array([[136, 118, 118, 131, 118, 140, 124],
       [132, 121, 118, 133, 107, 137, 120],
       [132, 122, 136, 131, 131, 115, 121]]) result: 137

array([[120, 122, 134, 128],
       [154, 134, 133, 133],
       [120, 128, 107, 109]]) result: 133

array([[124, 121, 119, 121],
       [135, 130, 134, 134],
       [132, 124, 104, 116]]) result: 134

array([[133, 131, 147, 154, 127],
       [128, 119, 121, 146, 128],
       [132, 122, 121, 134, 127]]) result: 146

array([[152, 156, 154, 133, 106, 116],
       [136, 123, 133, 113, 116, 133],
       [109, 110, 112, 144, 126, 111]]) result: 116

array([[113, 110, 151, 115, 123],
       [131, 128, 110, 135, 156],
       [111, 133, 136, 116, 125]]) result: 135

array([[104, 115, 122, 123, 122, 100, 111],
       [130, 110, 106, 113, 126, 125, 135],
       [128, 116, 112, 120, 131, 122, 134]]) result: 125
---
[[135 132 120 112 115 105]
 [148 145 147 151 150 149]
 [148 145 147 151 149 149]] | 151

[[112 136 120 134]
 [116 101 122 137]] | 136

[[122 143 117 142]
 [142 128 142  99]
 [127 154 124 126]] | 128

[[117 129 108 120 136 109]
 [117 130 106 122 136 109]
 [112 130 106 122 136 109]] | 122

[[132 142 128 109 134 136 118]
 [132 123 132 154 130 136 134]
 [134 139 119 146 120 126 142]] | 130

[[101 130 127 140]
 [121 125 124 121]] | 130

[[130 115 127 135 129]
 [113 154 144 138 142]] | 127

[[142 105 155 107 107 105 152]
 [105 104 148 146 104 118 105]] | 107
---
[[147 142 151 147 143 143]
 [119 113 121 124 102 112]
 [139 134 132 124 154 137]] ==> 154

[[145 145 110 109 109 108]
 [150 111 108 124 109 120]
 [143 111 110 109 110 115]] ==> 110

[[155 137 113 133]
 [134 123 129 124]
 [156 128 120 131]] ==> 120

[[139 130 118 116]
 [118 147 138 139]
 [ 99 136 156 157]] ==> 156

[[110 100 126 123 105]
 [141 147 123 140 114]
 [144 132 116 131 115]] ==> 131

[[154 126 107 109]
 [137 125 113 130]
 [134 121 108 123]] ==> 108

[[124 145 124 132]
 [129 156 120 130]
 [138 131 114 132]] ==> 114

[[111 105 109 105]
 [113 112 108 112]
 [117 103 105 102]] ==> 105

[[114 124 132 127 125 137 128]
 [113 126 130 130 126 139 126]
 [153 140 118 119 140 123 140]] ==> 123
---
[[150 141 140 140 140]
 [116 127 129 127 127]
 [119 134 131 133 134]]
116

[[ 99 131 138 132 137]
 [110 121 144 130 131]]
110

[[149 115 135 115 130 121]
 [126 131 118 132 133 120]]
126

[[123 156 133 129 130 130 130]
 [129 147 125 131 127 125 126]]
129

[[119 122 127 122 141]
 [116 103 127 125 141]
 [132 122 120 129 141]]
116

[[131 138 131 133 134]
 [151 146 152 150 150]]
151

[[152 101  99 155 155 156]
 [154 101 155 100 101 100]
 [156 150 102 100 121 102]]
154
---
[[156 124 114 128]
 [120 128 144 124]
 [144 118 136 115]] value 136

[[119 103 128 125 145 138]
 [147 109 133 138 118 138]
 [105 132 140 125 142 127]] value 140

[[ 98 100  98 107 148]
 [113 107 115 109 139]
 [106 108 104 110 141]] value 104

[[121 120 120 119 123 157]
 [139 140 139 142 124 113]
 [114 117 113 114 132 145]] value 113

[[130 124 131 119 131 122 134]
 [127 126 132 127 130 122 130]
 [116 134 139 152 147 158 150]] value 139

[[119 149 119 134 130]
 [145 116 128 117 117]
 [122 120 126 127 125]] value 126

[[119 124 120 125 123]
 [120 136 111 152 137]
 [121 131 117 155 142]] value 117

[[117 127 128 123 117 112 120]
 [115 125 128 129 112  98 126]
 [124 137 120 122 118 108 126]] value 120

[[107 131 127 148]
 [120 135 151 124]
 [119 126 117 141]] value 117
---
[[152 127 111 137 125 140 137]
 [135 143 130 113 140 137 138]
 [134 116 118 144 117 127 125]] ⇒ 137

[[147 131 135 138  99 145]
 [134 131 148 139 117 126]] ⇒ 99

[[128 142 155 156]
 [128 130 140 156]] ⇒ 155

[[116 131 146 158 133 138 136]
 [132 127 121 116 125 126 124]
 [145 124 104 102 130 116 124]] ⇒ 126

[[129 120 128 137]
 [132 110 131 156]] ⇒ 128

[[105 108 109 111 107 144]
 [113 116 112 116 111 142]] ⇒ 107

[[126 124 129 129 118 127]
 [125 127 125 130 106 128]] ⇒ 118
